Each named move below is a turn or a mirror, shown by a few rows before and after it. Which moves, in which order, take the first row of each later pair to the second? The first pair is answered.
move naluz:
[ -7.7  11.7  -0.7 -11.2 -11.0  -3.0  -4.2   4.5  13.5  -4.2  13.3  19.4
  -8.3 -15.9 -16.0  -3.7   4.8   8.9  -8.7   5.5  27.5   2.8  -6.5 -19.0
  -4.8  10.0  29.8  14.7  -0.4 -24.9 -17.7] |-> [ 27.6  -5.4  -2.9   6.6  -6.5  -6.0  -3.8  13.2 -25.6   9.7   6.5   6.6
 -15.7 -11.4  12.5   9.4  -5.7  -9.3   6.2   3.9 -22.6   5.3  19.3   2.4
 -17.8 -21.7  25.5  -8.0   7.8   8.8  -3.1]
[  4.6  11.8  -3.1  11.2  -5.9   1.9  -6.3  -0.8 -11.6  15.0   1.5   7.9
 -32.7  -1.7  -6.6 -10.8 -13.0  20.1  -6.2  -5.3   3.0  18.8  14.0  32.0
   1.8 -45.3  -7.6  -0.5  13.8 -14.8 -11.7] |-> [ -5.2  17.1  -3.2   4.6  -6.7   2.3  -5.9  -4.2   0.4  10.0   3.8  11.8
 -30.4  -3.8 -15.8 -15.3  -9.6  25.8 -11.5  -5.3  18.8  17.7   6.1  24.7
   7.7 -34.8  -5.5   6.6  11.1 -26.4 -16.5]
[-22.8   2.6   2.5 -17.3 -19.4  -1.8   6.6   7.7   4.5  19.5   6.3   1.1
  -3.4 -11.4   2.5 -10.8  13.9   9.3  12.8 -13.4   1.8  19.7  -2.7   3.6
   7.8   9.2   0.7  -2.3   1.1 -24.7  -6.1] |-> [ -7.7  -3.7   1.7  -9.2 -17.9  -3.3   6.8  12.3 -11.8  25.5   2.5  -5.0
  -6.8  -9.8  15.0  -5.3   9.1   1.4  19.1 -13.8 -20.1  20.0   8.0  13.4
   2.5  -4.4  -1.9 -11.7   4.2 -10.6   0.3]
move bufe:
[  1.2 -26.1  -3.5  15.5  -2.4   6.5   2.1  -5.7  -4.0   4.2 -12.4  14.3
   8.2  17.8  13.4   9.8 -13.0  -7.4  14.4   1.3 -15.1  -9.5   8.6  -1.2
   4.0   9.1  -6.1 -11.6  -5.9  16.1  -2.5] |-> [  5.5   8.8   8.3  -0.1  -6.3  -2.5 -11.3  12.7  -8.7  -3.1   0.0   5.2
   2.7 -17.0   3.7  -7.5   5.5  10.7  -0.9 -34.6  -8.3  -4.6   9.0  10.7
   2.5 -11.7   1.3  -8.6  -2.1 -20.5  17.1]
[-18.3  -6.9  -4.6   0.8  12.5  -6.7   5.5  -2.0  26.7  -4.6 -36.3  -9.5
   2.5   9.2  20.7  11.7   4.9  -2.9   1.5  42.1   5.4  25.0  19.6 -42.4
 -11.2   1.3  -3.1 -19.2   9.6  30.5 -27.7] |-> [ 23.2  17.0  13.4   5.1 -13.9  -8.3  -8.7  35.3  -0.1   4.4 -11.1  -9.5
  31.3 -16.7  -3.8   9.5   0.5 -23.1  -7.6   3.3 -22.3 -13.2  32.2 -43.3
  -5.0 -17.1 -17.4  -1.8   6.1   7.6  35.7]
[ 10.7  -7.1  -2.7  12.6   2.2  16.0  -3.2  16.4 -23.3   2.7   6.4 -12.9
  -0.5   7.4   0.3  21.9 -10.5 -10.4  -6.5   8.3  -4.1  -6.2  -4.6  -9.9
  -0.1  -1.9  -4.5   3.1  -3.8   2.8  19.6] |-> [ -4.8   8.5  -1.5  -3.2  11.8   9.6  -7.9  13.2 -16.0  -6.3   5.3 -20.4
 -17.2  -7.2   3.7   9.4   4.8  11.9 -14.4  -0.8  14.3  14.0  -9.4  -0.3
  -3.9  -9.6   6.6  -3.1   0.3 -15.6   5.5]
move fari:
[ -1.8 -19.0  -3.7  10.9   9.1   1.8  -1.6  -6.3 -19.6   5.4  -8.7   2.5
 -15.3   7.1  14.3   2.1  -7.8  -0.6  19.7  -0.5 -16.6  10.0   3.8  18.4
  -9.3  -0.4   8.0 -11.2  -6.8  12.1  -6.4] |-> [ 14.8 -15.1   1.5  13.3   2.0  -2.9   0.5   0.6 -25.5   7.9  -2.8  -1.7
  -2.9   4.7   8.6   7.2 -10.4 -10.7  11.5  -0.6 -24.7  -2.6  12.2  12.7
  -8.5  -7.9   3.7  -7.8  -1.6  14.2  10.2]
[  3.4 -21.3  -9.5   8.0  -6.7   6.8   0.4  -3.9  13.1   7.0  -2.5  17.6
  13.7  23.5   1.8  10.2 -22.6 -15.9  11.6  16.5  -8.7 -16.7  -3.8 -13.5
  12.0  26.7  -9.3   4.4 -14.1  18.5  -8.0] |-> [ 21.2 -11.3  -1.4   1.3  -9.7  -1.9   4.2   4.3  11.2   5.3   2.6   7.1
  25.2  17.0  -6.6  17.2 -17.7 -20.7  -4.9  20.6  -7.0 -26.4   4.7 -20.3
  11.9  14.1 -11.1   6.3  -4.4  17.1   8.6]
[-26.1  -2.9  -6.0  -8.6   5.3  10.5 -14.8  -8.3  -4.1  -1.9  -5.2  11.5
 -10.7  -8.1  11.2 -23.0   7.2   9.9  -3.7 -27.8   5.0  21.0  -8.1   4.4
 -10.4   1.2   6.5  -1.8 -17.3 -12.9   1.3] |-> [-15.8 -11.2  -6.9   0.1  -1.8  16.9 -18.5  -3.4 -14.5   4.7  -2.4  17.5
  -4.8  -4.2   9.6 -20.2  -2.0  -2.5   7.8 -32.3 -11.4  10.3  -6.0   5.3
  -7.9   4.3  -0.9   1.2 -22.6  -7.4  12.9]
Now pairs of rows:
Each pair is two moves apart.
[ 19.3  21.0  15.6 -19.5  28.8 -10.3  -6.3  13.5   0.9   5.9  23.6  -4.4
  23.6   2.1 -30.9  18.3  -8.3 -20.3 -12.1 -22.7  -2.0  -9.2   1.9  -3.8
   9.2 -10.2   8.3   9.9  -5.5 -19.4  13.5] |-> [ 26.0  14.8  11.5 -16.0  40.0 -15.2  -4.0  11.5 -12.2   7.6  14.5 -17.2
   8.4   2.6 -10.1  20.9  -5.4 -16.1  -9.0 -18.3 -15.1   7.6  13.3  13.2
  -2.3 -28.9  13.4  -9.9   2.4  -4.7   4.7] => fari then naluz
[  9.1  11.9   2.9   8.7  -1.1  -8.3  -0.5   7.1 -14.9   3.0   3.2  -7.0
   7.8   2.6   0.5 -10.9  -8.5  -2.5  -6.8   3.8   8.7  -2.0   0.9  -4.5
 -12.5 -13.9 -12.1  12.3   4.1  -7.7  15.0] |-> [ -3.8  14.5   0.7   3.4   1.6  -9.4  -1.0   2.0  -3.7  -1.3   1.8  -5.6
   2.6   1.1  -1.3 -16.1  -3.8   5.7  -8.1   5.5  22.2   6.5  -4.6  -6.3
 -11.3  -7.8  -8.1  13.3   4.4 -14.7   3.4] => naluz then fari
[  7.6  20.6   6.1  -7.6   9.2 -20.7  -1.9  10.2  -4.8  19.3  -5.1  12.1
 -14.0 -21.3  -1.0 -31.3   9.8   8.9   2.9 -14.2 -14.5   6.5 -11.8  31.0
 -11.0 -12.3  -3.6   4.5  -9.7 -20.8  -6.2] |-> [  5.1  17.9   3.4  -5.0   7.9 -16.9  -3.6   9.4  -4.6  21.6  -6.0  16.9
 -14.3 -19.1  -0.1 -32.6   6.3   6.2   9.5 -16.9 -17.1   4.6 -14.0  30.9
  -9.3  -5.8  -5.3   6.0 -14.8 -20.4  -6.8] => naluz then fari
[  7.9  -5.6  -3.9   1.0   2.9  -3.5  10.0   4.5   2.2   2.2   3.9   6.3
  13.4  21.1  -5.8   7.2 -12.4 -10.7  -5.6  11.5  25.6  -5.2  -4.1 -10.3
   7.6   9.9  -2.8   5.2  -3.3  14.0  11.7] |-> [-0.8 -2.9 -4.5 -3.4  6.9 -5.3 11.2  1.0  7.9 -1.7  1.3  3.7  7.2 20.8
 -4.9  5.1 -7.7 -2.6 -8.7 13.8 36.1  1.8 -6.6 -9.9  7.5 10.7  1.9  2.7
 -1.0 11.4  2.9] => fari then fari
[  3.1   4.8   2.0   0.7  19.6 -14.1   6.1  -8.3  -5.8  -8.2 -12.0 -11.8
 -32.6  12.0  10.1  -1.7   7.1   1.5   4.8   1.0  -1.3  30.2   3.8  11.6
 -10.2 -19.4   5.9 -15.7  13.6   2.6 -20.8] |-> [ 13.3  -8.9  -0.6  16.7   8.6  -3.6   0.9  -2.0 -21.9   3.4  -8.3  -0.7
 -23.5  18.7  10.8   0.9  -8.4 -16.3  22.7  -7.0 -26.7  14.8   8.1  13.4
  -7.3 -12.9  -2.7 -10.7   2.7  13.3  -5.5] => fari then fari
[ 33.4  33.2  11.8  -0.4 -46.1 -12.2  19.4  -0.9  25.0 -13.5   1.8   9.1
  28.9 -14.6 -16.0   1.1  21.8   0.6 -14.3 -11.4  -8.6  -8.7   7.6  17.4
   1.8 -24.6  -0.4 -13.6  -5.0 -10.4  22.9] |-> [ -8.5  -2.5 -11.9  10.2 -28.3   2.6  23.8 -34.3  38.3 -11.8 -21.2  25.4
   2.2  15.4  12.4   0.3  11.9   9.7  18.6  12.8  -3.4  19.5  -8.7  24.6
  -1.6   5.9   6.0 -25.1 -18.5  15.4 -31.2] => bufe then fari
[ 25.9   4.2   8.6   3.8   6.7  -4.6   4.9   5.0 -23.6   0.7  -0.6 -16.5
   0.6   2.8   6.5   8.9   0.8  -4.5  -4.2   4.2 -12.4   4.3  16.6  12.5
  -9.8 -24.2  -4.3 -15.3  16.2  13.1   8.1] |-> [  0.2  -1.9   4.7   1.2  -0.5   5.5  13.4  -9.6  12.0  -5.9  -0.8   2.9
  17.6  21.4 -15.9  10.9  -4.4  -5.5  -7.0  25.2  20.9 -10.5  -4.4 -18.1
   7.3  17.4 -10.5   7.5   4.7   7.0  -6.3] => naluz then bufe
[ 11.2   8.5  26.0   0.7   4.9 -22.1   8.4  -0.1   8.4  -1.1  12.7  -9.2
  18.5  -7.4 -10.2  21.2  24.9  12.3 -29.2   5.1  19.0 -20.7 -17.4   4.7
  -8.8  -8.1   6.6  15.9   6.1  -5.0  -8.2] |-> [ 15.1 -12.7  16.6  14.4  15.2 -18.8   5.1  -3.6 -14.9   7.4   1.4 -12.6
  -3.1   0.1  20.0  23.6  18.9   8.2  -5.8   3.7 -12.4  -3.3  -8.1  27.9
 -21.1 -19.8   8.8  -5.7   4.5  19.6 -18.2] => fari then naluz
[-13.1  -4.8  -9.1 -25.4  -8.3   0.5  15.5  -7.2 -15.2  -1.9  -4.6  13.1
 -25.2 -15.2  13.2   4.9   7.5   8.8 -25.7  22.3   2.6  14.5 -10.0  -2.9
 -17.2 -11.2  -6.3   0.4  24.3  -6.4 -20.3] |-> [ -8.2  -6.8  -6.5 -18.5 -23.2   8.4  17.8  -3.9  -7.5   1.7   3.1  26.4
  -2.2  -6.9  -6.7  10.9  -2.6  -6.0 -26.7  26.1   6.2 -12.4 -15.7 -22.6
  -5.8   8.1 -17.1  19.8  16.2  -8.8  -5.7] => bufe then naluz
[ -7.5 -11.2   1.6   4.3   7.4 -14.4  21.5  -3.0  -9.7   6.4 -24.5   2.9
  -5.0  23.0  11.7   7.7  17.2  -2.7 -15.7  16.3   5.8  12.0  -5.1   1.4
   1.3  -4.2  18.4   1.3  16.8   7.3  -3.0] |-> [-17.2 -16.9  -2.9   8.6   6.1  -6.9  18.7  -6.8  -8.7   8.1 -24.9  12.1
  -8.0  27.1  11.3   5.0  12.2  -3.1  -5.4  13.4   5.2  12.0 -10.2   2.3
   3.7   8.5  17.9   6.3   7.7   5.9  -8.0] => naluz then fari
[ -9.9   4.1  17.3 -24.1  -2.1  -4.9  19.4   1.4  14.8 -12.4   7.2  -7.5
   0.8   1.7 -16.2  14.3   9.9  -2.1 -13.4   9.3  -2.5  -7.5  -2.2  -9.1
  -3.4  -7.8  -1.8   5.0  -7.2  -0.1  10.2] |-> [ -8.6   1.9  15.9 -23.4   5.2  -7.2  18.8   0.6   7.2 -12.7   2.0 -14.0
 -10.4  -0.2  -4.6  13.8  14.7   1.7 -12.2   8.2  -9.7   4.8   2.7   1.4
  -9.4 -18.9   2.5  -4.8  -3.8   5.0   4.3] => naluz then bufe
[  3.8   2.5  -2.1 -13.1  11.1 -18.3  22.7  -3.8  21.4 -11.5 -13.0 -20.0
   2.1   4.9   1.0  13.4  17.2   8.3 -31.2  33.9  23.6  13.7   2.8  -7.6
   3.1 -18.6  -0.4 -13.9  15.9  10.4 -24.2] |-> [ 19.1   5.4   3.0  -5.9  -7.0 -12.8  20.8   7.6  22.0  -5.8   0.4  -8.8
  29.0   6.3 -21.0  18.9   8.3 -10.6 -33.5  29.1  18.9 -18.5   2.2 -25.5
  15.1  -4.8 -13.4   6.9   8.7   4.1   3.7] => bufe then naluz
[ 21.4 -18.3   2.7  13.4  -2.8   9.3  17.1  -6.0   6.9   3.7  -0.5  -2.6
   1.4  10.5   4.1   4.7  11.6 -12.4 -12.0   7.6   2.1  -6.5   3.8  -1.9
   1.7 -18.8  -0.7  -9.4   5.8  23.2 -17.0] |-> [  2.4 -16.8  -0.1   9.7  -2.8  13.9  15.8 -11.4  21.8   0.1   0.7   8.0
   0.7  12.6  -3.3  -2.1  12.8  -4.5  -9.5   5.6  19.2  -5.4  -9.5  -7.9
   7.1  -1.0   0.2  -0.7  -2.6  10.5 -27.0] => naluz then fari
[-14.2  -3.5  -5.5   2.7   1.9  -4.1  -3.6  10.9   3.7  -6.9   8.4   4.3
   6.9   6.2  -8.7   0.6   4.5   4.6  -0.4   9.6   5.4  -7.8  -6.1   3.2
   1.0   6.3   1.3   1.1  -1.8   1.2  -0.5] |-> [-14.9  -2.7  -6.0   0.6   1.7  -5.0  -3.8  12.8   3.6  -7.6   7.1   2.9
   6.0   2.9  -9.5  -0.4   5.6   6.1  -2.8   7.6   5.8  -7.2  -6.9   3.9
   2.6   3.9   2.1   1.1  -1.9  -1.8  -0.2] => bufe then bufe
[ 20.0 -18.6  -4.3  21.7 -17.3  11.7   0.2   1.8  -9.7  11.7   4.9  14.7
  14.9  13.4  -0.2  17.4 -14.3 -22.7  19.6  -0.1 -19.8 -30.7  -5.7  -1.5
   8.6  16.0 -14.1  11.3 -14.1  18.3  26.8] |-> [ 19.0  18.2   9.3 -18.1  -1.2 -19.3  14.9  -0.5  19.2 -12.5   4.5 -17.2
  12.9  -5.7 -12.3  16.3  19.1   7.1 -34.3  18.5  31.1 -12.6  -2.0 -12.2
   4.1 -11.8   2.0   2.8  19.1  -1.9  15.1] => fari then fari
[ 32.2   5.6  17.9   0.0 -16.3 -10.3  -3.5  21.6  -9.1  15.9   8.1  -3.1
  -8.1  -5.2  -0.9   4.3   1.3 -13.5  -8.3  -9.6 -16.0 -14.0   8.8  -3.8
 -12.6 -26.2 -13.2  -8.8   7.0  10.1  -0.2] |-> [ -8.6  15.3  13.7 -13.0 -14.5  -5.3  -4.5   7.0  24.0   4.4   9.6  10.5
 -12.7  -6.9 -14.4 -10.3   9.5   7.8 -11.2  -8.2  25.7  -3.6 -16.7 -15.0
  -3.7   4.3  -6.5   5.6  -3.7 -15.9 -26.2] => naluz then fari
[ -7.9   3.2 -25.6  -4.4   9.3  -2.9  11.9  -6.2  21.4  -6.6 -11.7 -13.0
   3.7   4.3  25.7   8.8  -1.5   9.5 -22.0  -2.3 -21.1  31.5   3.6   9.9
  14.6   3.5  -6.1   4.0   0.5   7.0 -26.8] |-> [  7.1  -5.2 -24.5   9.0  -1.0   4.9   8.3   1.0   7.3   4.0  -7.3  -6.5
  14.5   9.0  23.6  13.4 -13.9  -7.9 -10.1 -10.2 -43.9  14.6   9.2   9.0
  16.6   5.6 -14.4   8.6  -6.7  14.8  -9.2] => fari then fari
[-19.7   2.8  -8.9  12.3  -4.3   0.1  -3.9  -8.3  15.8   4.7  -4.7   4.5
   9.6  -5.7 -20.8 -14.5  -3.0   3.9   4.6 -10.2 -17.2 -11.3   0.1   4.5
  11.4  24.0  -8.7   3.5 -25.4 -11.3   7.4] |-> [-15.3   3.6  -7.2  13.0  -6.4  -1.2  -3.5  -5.4  13.5   6.0  -4.1   4.8
  10.8  -6.1 -20.9 -13.5  -2.9   1.4   4.9 -11.6 -20.5 -13.0   2.4   5.8
  12.3  22.2  -9.1   3.1 -25.5 -10.9  11.3] => bufe then fari
[ 13.4 -12.7 -28.2   9.3  -0.9 -12.4 -13.6   4.1   3.9  15.7 -17.9   3.0
   7.5  -1.0  18.1  -2.8  -9.9  -2.3  14.7   7.3  -1.9  -1.0  18.9  -3.7
   4.7  18.0  -7.5  -8.2  -0.5 -16.7 -11.7] |-> [ 13.4   2.8 -23.0   2.8  -4.7 -14.4 -19.4  11.6   4.5  11.7 -11.4   1.1
   9.1 -14.1   8.9 -10.3  -2.0   4.4   7.3  -7.4   4.7  -1.3  17.0  -3.3
   5.4  13.9  -5.6  -2.9  -0.8 -35.2  -2.1] => bufe then naluz
[-15.1  -5.5  -7.7  -2.9  16.8  -0.4  -2.8 -12.1   0.0  -2.2 -15.2   1.5
 -23.4   2.7  21.4  -8.4   3.5  12.8   5.9   4.4  -1.0  24.5  -5.0  10.3
  -7.2  -3.1   5.2 -16.7   3.6   5.6 -25.7] |-> [ 18.5 -12.4  -2.6  13.7   0.4   4.9  -5.4   4.9 -21.5  10.6  -6.0   5.5
  -2.2   7.6  14.6   2.7 -12.7 -15.6  13.8  -3.3 -34.3  -6.5   7.4   6.0
  -4.0  -6.4  -9.4  -8.7  -1.8  17.5   9.2] => fari then fari
[ -5.4  13.6 -28.5   5.9   3.2 -24.0   4.3 -14.9  -3.2  20.1  -5.7  24.4
  -1.6  19.0  10.4  -2.7 -19.7   2.0   9.7  25.3  -7.3  -6.4   2.5  15.0
  18.1 -16.1   7.9   5.8 -26.5  37.9  17.1] |-> [  5.2  27.4 -19.2  -3.8   2.7 -36.0  10.3  -9.4   0.6  14.4  -0.9  11.2
   6.4  11.7   2.5   1.1  -9.5   4.3 -11.9  29.5   2.7 -11.0   9.0   8.4
  18.1 -29.3   8.8   6.1 -13.3  33.0  26.1] => fari then fari
[ -3.1  11.8   1.9  -2.6   1.1   0.7  -0.7  -0.3  -4.5  -5.6  -2.7   0.0
   0.7  -3.9  -1.7  -7.7   5.3   8.7  -6.4  -5.2   4.7  -3.8  -0.1   1.9
   2.6  -2.7   3.1   7.7  -6.2 -26.1   5.7] |-> [  5.2   5.2   2.8   4.9  -4.4   3.1  -0.1   2.6  -8.7  -0.1  -2.0   4.4
   9.5   2.5  -3.3  -1.9  -2.7  -2.5  -2.3  -1.9  -4.6 -15.7   3.5  -3.3
   4.4   1.3  -3.0   9.4  -8.4 -16.7  14.8] => bufe then bufe
[ 12.8   6.6   9.2   8.0 -11.5  15.1 -20.9  20.3 -14.4  -2.3  18.1  27.5
  -3.5   8.5   3.4   7.5  -6.5  -2.4  25.9  -2.0 -18.7  -3.7  19.4  -2.5
   5.0   9.8   0.8  11.5 -24.1  -2.0  22.7] |-> [ -0.1  -8.6   0.3  10.0  -3.8  16.9 -13.5   5.5  -5.8  -2.6   5.6  30.3
 -10.8  24.4  12.6  12.9 -10.9  -0.6  31.6  18.0 -11.4   5.6  14.8  -5.0
   4.0  20.3   1.5   5.4 -23.8  13.8   0.7] => bufe then bufe
[-13.0   6.3 -10.1  -6.8   3.0   2.4   2.1  -9.6  -1.9  -5.2  -9.4  -6.9
 -12.2  -0.4   4.7  -5.6   4.6  13.9   3.3  -1.4   5.0  18.6  -2.6   8.0
  -6.8  -1.4  12.0  -3.6   0.8 -16.5 -13.7] |-> [  3.8  -4.5 -10.3   9.5  -9.5  10.7  -1.6  -1.2 -17.7   6.1  -4.5   2.6
  -0.4   4.5   2.2  -0.2 -11.5  -7.0  18.6  -9.7 -21.2  -0.5   3.7   7.5
  -4.0   1.5   1.5   1.9  -8.5  -6.3   7.3] => fari then fari
[-12.3  15.0  -2.2 -14.8   0.1  -7.0   4.2  -7.7   6.7  -8.5   4.9   2.6
   4.8   0.1   4.8  -7.7  13.0  15.9 -12.3  10.4  25.7   5.3   0.3  -5.1
   0.0  -4.9   2.4   3.1   1.2  -7.9  -8.0] |-> [  2.2  21.4   4.1 -11.7  -7.9  -6.2  -0.5   4.4  -1.0  -5.7  13.4   3.1
  15.3  -6.8  -2.9  -6.9  10.3   8.5 -13.5  -0.7  16.8  -8.3   6.0  -6.7
   2.4  -9.3  -2.1   7.8  -0.4 -12.5  12.5] => bufe then bufe
[ -7.5   3.5   2.2 -12.2 -11.8   0.4   7.4 -14.5  30.2  -7.9  15.3  -5.8
   6.2   4.2  -8.0   2.1  11.3   9.0 -10.1  14.6  40.2   6.5 -10.6 -16.8
   0.7  12.1   7.3  12.0  13.6 -17.5   1.4] |-> [  6.0  -9.3   0.9   7.2 -27.7  15.0  -0.7  -3.9  11.5   5.5  22.4   9.4
  18.7   9.5 -12.1   4.0  -6.6 -13.9  11.2  -0.3   8.8 -16.7  -8.8 -16.4
   7.8  23.0  -4.6  21.9  -2.3 -13.6  24.8] => fari then bufe
